In the data rows, zero lies at 4.5, halfway between 4 and 5.
Here are some points, one per row:
[7 6 4 7 4 4 6 4 4 5 3 5 7 8 4 1 4 3 6 2 3 7 4 3 5 2 4 3 1 3 4 6 5 4 6 7 6
 3 4]
[5 6 2 5 6 5 5 5 3 3 3 4 7 4 5 6 4 5 7 3 6 7 3 6 6 7 4 3 5 5 5 7 3 5 5 5 6
 4 3]
[5 4 7 7 5 6 6 7 4 6 4 5 4 3 4 5 7 4 5 4 3 4 5 5 5 3 4 5 5 4 1 2 2 1 5 5 7
 4 6]
[5 3 8 4 4 7 5 5 3 2 4 3 3 6 2 5 5 4 1 1 4 2 4 3 1 0 4 2 6 5 4 5 2 7 9 5 6
 4 3]
[1 2 3 7 6 7 5 9 8 5 4 3 5 4 3 3 6 6 6 2 2 2 5 3 4 8 4 7 4 4 2 4 3 2 2 3 5
 2 4]
[6 6 7 5 3 3 8 3 3 5 5 3 2 3 2 4 1 5 2 4 7 5 3 7 3 3 2 4 1 4 2 4 3 2 3 3 5
 3 6]
[2 4 3 2 4 8 9 4 7 5 4 5 3 5 5 5 4 4 4 4 2 2 0 4 7 5 5 7 6 3 5 0 2 2 3 3 1
 4 4]
[7 5 4 6 5 6 4 6 8 3 5 4 3 7 5 3 4 4 4 5 6 7 5 2 5 4 5 6 5 9 5 6 4 5 7 1 4
 6 3]
[5 5 3 4 5 2 3 6 5 3 5 5 2 7 5 5 2 8 5 5 5 5 3 7 7 4 3 5 6 6 2 5 3 4 6 3 6
 3 3]
[4 2 5 3 2 6 3 3 4 4 7 7 6 4 4 4 2 6 4 6 4 5 7 5 4 6 2 4 3 5 3 6 3 5 4 1 3
 0 2]
[5 4 5 3 5 3 2 4 3 5 5 6 5 5 7 2 2 2 2 1 2 3 1 0 2 5 7 6 5 3 5 5 4 4 4 2 3
 1 1]
[5 8 7 6 6 3 3 3 5 3 6 6 6 3 6 5 5 2 5 4 5 5 9 8 4 4 4 6 7 5 6 2 4 5 2 5 3
 3 5]
[2 4 4 5 4 5 6 2 6 2 4 6 5 6 5 4 2 0 6 6 3 6 5 5 9 3 8 3 3 6 4 6 4 5 4 4 5
 6 3]
[6 4 5 6 3 6 4 5 8 3 7 6 5 5 6 3 3 7 5 5 5 7 6 4 1 5 3 6 4 0 2 5 1 5 3 5 5
 8 4]
[1 6 8 3 5 4 4 8 3 4 6 4 3 3 6 5 4 5 6 4 2 6 4 4 7 5 4 6 3 8 4 6 6 5 6 4 6
 6 4]
[2 6 5 1 4 3 6 5 3 4 6 3 2 3 4 4 6 6 4 4 6 5 5 6 6 4 3 7 3 4 4 5 8 5 5 3 5
 5 1]
[1 7 5 3 3 6 4 3 4 6 5 1 4 5 3 3 6 4 5 6 4 6 7 3 5 3 7 5 5 3 5 7 5 6 6 4 3
 5 7]
[4 5 4 5 5 4 7 2 3 5 4 7 4 3 3 3 6 4 6 8 4 7 6 5 5 3 5 5 6 4 5 5 4 5 6 2 8
 3 2]
[3 4 6 5 8 6 6 5 5 9 6 6 6 7 7 7 5 6 8 8 7 4 7 4 4 5 4 5 1 3 2 5 3 5 4 4 5
 6 6]
[5 1 4 6 5 3 5 3 3 3 7 3 4 3 4 3 6 4 4 2 7 4 7 6 4 6 8 4 4 3 4 5 7 1 6 6 5
 4 4]
[7 7 5 4 7 2 1 2 4 2 0 2 2 1 1 2 2 2 4 2 4 5 5 2 3 4 0 3 2 1 3 4 5 2 3 1 5
 6 7]
[8 4 5 3 6 4 6 5 9 4 6 7 4 3 7 7 6 6 3 4 4 4 6 4 6 1 4 1 2 5 3 2 7 4 7 4 4
 4 6]
[7 7 7 5 4 8 4 3 4 4 6 6 3 5 4 7 5 4 7 4 4 5 4 4 5 5 4 7 7 6 6 6 5 2 4 6 7
 3 6]
[3 9 3 6 6 4 6 7 6 7 4 4 3 2 2 4 3 4 1 4 1 1 4 4 3 4 5 2 1 3 6 4 2 5 6 8 7
 3 3]
[6 3 4 4 4 6 4 3 7 4 1 5 4 5 6 6 5 5 4 4 5 3 4 5 2 8 6 4 5 4 4 6 5 5 7 6 4
 5 4]
[6 3 5 5 6 1 5 7 3 5 4 5 3 3 3 5 4 6 6 4 2 5 4 7 3 5 4 5 7 4 6 5 7 3 5 8 3
 6 3]
[7 7 9 2 5 3 7 5 6 2 6 6 6 6 4 2 5 5 6 5 5 0 5 5 5 6 6 6 7 5 7 5 5 4 3 3 7
 7 4]
[6 4 4 4 4 5 1 8 6 6 5 0 5 4 5 5 4 1 7 7 7 4 3 8 3 3 6 4 5 6 6 4 4 5 5 3 4
 2 2]
[7 5 4 5 5 4 2 5 4 3 4 3 5 5 7 6 5 6 5 6 2 6 4 4 5 5 7 7 5 5 4 4 6 3 5 7 4
 2 7]
[1 2 5 4 6 8 2 3 3 3 7 5 4 1 4 3 4 5 5 5 3 6 5 5 4 5 5 4 6 2 7 6 6 3 7 5 6
 4 5]
[5 8 5 5 4 8 5 5 5 3 4 2 3 4 6 3 3 5 5 5 2 7 6 5 5 4 2 0 5 2 6 2 5 5 4 6 5
 7 3]
[8 6 4 7 6 8 4 3 5 5 7 6 3 5 3 5 5 6 2 5 5 3 4 4 6 6 6 6 4 5 7 8 7 5 4 2 3
 6 6]
[2 4 4 7 5 4 2 2 4 3 3 1 5 5 8 6 6 4 5 5 6 1 4 2 3 1 2 5 3 5 7 3 3 3 4 2 5
 5 3]
[4 6 2 7 3 5 5 4 3 6 1 6 5 4 4 6 2 4 4 4 7 3 7 3 6 5 8 4 6 7 2 5 6 4 3 6 5
 5 5]
[2 4 5 2 7 3 3 2 4 5 3 3 3 5 3 4 6 5 6 3 5 8 6 3 3 6 3 7 7 6 3 3 4 6 5 7 8
 5 6]
[3 5 5 6 1 4 6 4 6 5 3 2 7 2 4 5 3 6 7 3 3 6 6 6 5 5 6 5 4 6 5 4 5 5 8 2 3
 5 4]
[5 3 6 6 6 6 7 9 5 5 5 5 3 3 4 4 3 2 5 6 6 8 6 4 2 3 5 3 3 4 3 2 4 4 2 3 4
 5 4]
[4 3 9 4 4 3 4 5 7 6 3 4 3 5 5 6 3 4 4 4 5 4 6 5 8 5 8 3 4 4 6 6 3 5 5 4 4
 2 5]
[4 7 4 6 5 7 4 7 3 4 1 7 6 4 6 4 5 5 3 4 7 5 7 5 6 6 3 5 7 5 7 6 5 5 4 4 5
 3 6]
[2 1 3 4 5 4 6 3 4 6 2 4 3 6 7 7 8 8 6 4 3 3 4 4 1 2 4 2 4 7 7 7 5 1 0 2 1
 4 5]
[4 4 0 4 1 3 5 5 4 3 6 2 3 2 5 4 4 4 4 7 4 3 6 5 4 6 5 2 6 6 5 5 5 4 5 5 5
 5 7]
[4 4 5 4 2 5 4 3 4 6 3 5 2 6 7 0 6 4 2 5 6 4 4 8 5 4 5 5 4 8 4 5 3 1 5 6 4
 6 5]
[6 4 4 3 6 3 4 3 5 6 4 1 3 8 7 5 6 7 2 5 5 7 5 6 6 6 4 5 5 2 4 5 5 4 3 6 3
 2 1]
[4 4 6 6 5 4 4 4 9 6 4 5 7 7 2 6 6 5 2 9 5 4 5 2 5 3 3 3 7 2 2 2 5 7 6 7 5
 5 4]
[3 6 6 5 4 5 5 5 5 6 4 3 5 6 2 4 3 5 6 6 7 4 3 5 5 5 5 5 8 5 5 5 8 4 6 4 3
 3 5]
[4 2 1 4 3 4 5 5 3 4 7 2 8 5 4 4 2 4 3 5 6 3 6 3 6 5 2 5 4 4 4 6 5 4 4 5 6
 5 5]
[7 4 6 4 4 5 7 6 2 3 3 3 3 3 8 8 7 3 2 7 4 5 3 4 7 4 4 8 5 3 5 9 6 6 5 4 4
 4 5]
[6 4 3 5 1 5 2 5 3 6 9 4 4 5 3 4 3 2 7 3 6 3 4 4 8 1 2 2 3 1 4 2 4 5 4 5 4
 5 7]
[7 5 6 5 6 6 7 4 4 5 5 3 6 6 5 5 2 5 5 6 2 4 5 3 4 6 5 7 6 7 9 4 5 6 7 4 3
 3 9]
[6 5 5 9 8 1 5 2 5 6 6 4 7 4 4 5 6 5 4 3 5 7 2 5 6 7 6 5 5 7 7 5 1 6 5 4 5
 6 5]
[2 4 5 8 2 3 7 6 4 4 4 5 4 5 5 2 7 3 3 4 5 5 4 5 5 7 5 5 5 5 4 4 8 8 5 4 5
 4 6]
[4 3 1 5 7 4 6 2 5 3 3 4 3 4 3 5 4 3 6 4 4 4 8 5 5 5 2 7 4 6 5 4 5 6 5 5 6
 3 4]
[5 1 3 4 2 4 7 5 7 4 5 5 5 0 4 3 6 1 5 4 5 5 2 1 4 2 1 5 6 7 5 6 3 4 5 7 3
 6 6]
[4 7 6 7 3 4 2 5 6 7 4 6 3 4 3 5 5 7 3 4 5 3 3 6 6 3 6 6 4 5 7 7 6 3 2 5 2
 6 3]
[5 4 4 1 3 4 3 6 2 4 4 5 6 3 3 6 4 5 3 3 6 7 6 3 5 5 7 5 4 5 4 3 3 4 5 5 4
 8 3]
[3 5 3 2 4 3 6 6 6 5 5 7 4 6 5 5 2 4 5 6 8 6 2 3 2 4 3 4 0 4 7 5 4 4 6 9 5
 3 6]
[4 5 4 3 5 3 5 4 6 2 4 3 5 6 4 4 5 4 5 4 4 3 6 8 4 6 6 5 4 4 3 6 4 7 3 5 4
 4 6]
[5 3 4 6 5 5 4 4 3 5 2 5 3 6 5 6 3 3 3 3 5 7 5 7 4 5 5 8 3 3 6 0 7 7 4 5 5
 6 4]
[2 4 4 3 9 7 9 7 4 6 6 3 4 6 4 5 5 4 5 3 6 6 5 3 6 6 6 3 6 2 1 3 1 2 3 2 4
 5 6]
[5 5 3 3 5 5 4 4 5 8 8 6 9 7 4 6 4 3 1 0 1 4 2 5 2 2 2 4 6 6 4 6 9 5 2 4 7
 5 3]
[2 6 2 3 3 2 3 5 5 4 5 8 4 3 3 6 4 3 3 4 3 4 5 6 2 4 4 8 5 3 2 6 4 3 8 3 2
 7 6]
[0 5 5 6 4 2 3 4 3 0 4 5 7 6 6 6 6 8 4 7 5 5 2 0 2 2 6 3 5 6 5 1 5 3 2 2 3
 2 6]
[3 2 4 2 2 6 2 4 2 5 4 4 5 6 1 5 7 5 4 4 4 4 5 3 9 7 4 5 2 6 6 3 4 5 5 6 6
 6 6]
[4 2 4 3 3 1 4 5 5 5 3 5 5 7 5 4 3 3 3 4 4 2 7 5 5 6 6 4 6 2 7 4 4 3 4 5 6
 8 6]
[4 3 5 7 5 5 4 2 0 0 3 6 5 6 5 6 4 5 7 4 3 1 0 4 3 2 3 4 4 4 3 7 3 8 4 5 2
 5 4]
[5 4 5 5 5 5 5 6 4 3 5 6 5 3 4 2 5 7 3 2 5 5 8 6 6 4 5 4 7 6 5 4 3 9 3 6 0
 5 3]
There is one direction along which these points spread out most. Take the direction at right angles to it along which they spread out most. Go by this last direction. How far along it is each point below, from 0 to 99? 50 is the average, and the first point above lies past it. One standard deviation of the points above along it is 16.
[6 4 8 5 7 7 4 3 5 4 5 5 6 4 2 4 4 3 3 8 4 4 2 5 4 8 4 2 0 5 1 3 6 2 5 7 3
 6 4] 59
[6 5 5 4 4 4 5 4 4 4 4 5 5 4 4 7 8 5 3 5 6 6 3 7 6 7 4 4 5 5 6 5 2 5 2 5 5
 3 2] 48
[7 8 4 5 5 5 5 4 4 5 5 3 3 3 6 3 5 4 3 4 3 3 4 4 4 2 7 4 2 5 1 3 5 7 4 6 7
 5 5] 60
[7 5 4 3 4 5 5 8 4 6 4 7 9 4 5 4 9 8 6 5 6 5 3 7 4 1 5 4 3 1 4 3 3 4 7 2 6
 5 6] 53
[4 2 5 2 7 4 3 3 5 5 3 5 5 1 6 1 2 6 3 4 6 5 2 7 4 5 6 4 6 4 4 5 6 6 4 4 5
 4 7] 51
[3 5 5 5 1 2 2 4 5 6 6 5 2 5 8 5 5 5 5 2 3 5 3 4 2 7 3 1 6 4 3 4 5 7 5 4 7
 6 8] 48
[5 4 4 2 5 3 3 5 3 7 2 4 5 3 6 4 1 4 3 6 4 4 4 7 4 4 5 4 5 6 3 7 2 4 4 6 3
 7 6] 52
[5 5 6 4 6 5 5 3 5 6 5 8 5 4 9 4 3 6 6 5 5 1 6 2 4 5 1 3 3 4 5 4 6 5 8 7 5
 6 3] 50
[3 4 0 4 6 6 5 6 7 3 6 5 4 4 5 6 7 4 6 3 4 5 2 6 2 4 5 4 3 5 5 5 4 5 4 4 6
 7 6] 43
[5 1 2 3 3 5 3 5 5 4 4 6 5 5 1 3 3 5 4 8 2 4 6 4 5 3 7 5 5 5 6 3 4 7 3 4 6
 3 7] 52
[7 4 4 6 5 3 6 5 2 7 5 6 2 3 3 4 6 4 9 7 5 5 4 2 4 7 5 4 6 6 5 5 5 7 5 3 3
 4 2] 51
[6 8 5 3 4 3 3 3 2 5 5 6 7 8 5 5 7 0 5 5 3 6 7 6 4 6 2 2 4 5 5 5 3 2 4 1 0
 1 3] 39
[6 7 4 4 2 6 5 2 6 4 4 3 5 4 4 6 5 6 8 4 6 4 6 3 4 6 7 6 4 5 4 4 6 4 2 6 5
 2 2] 49
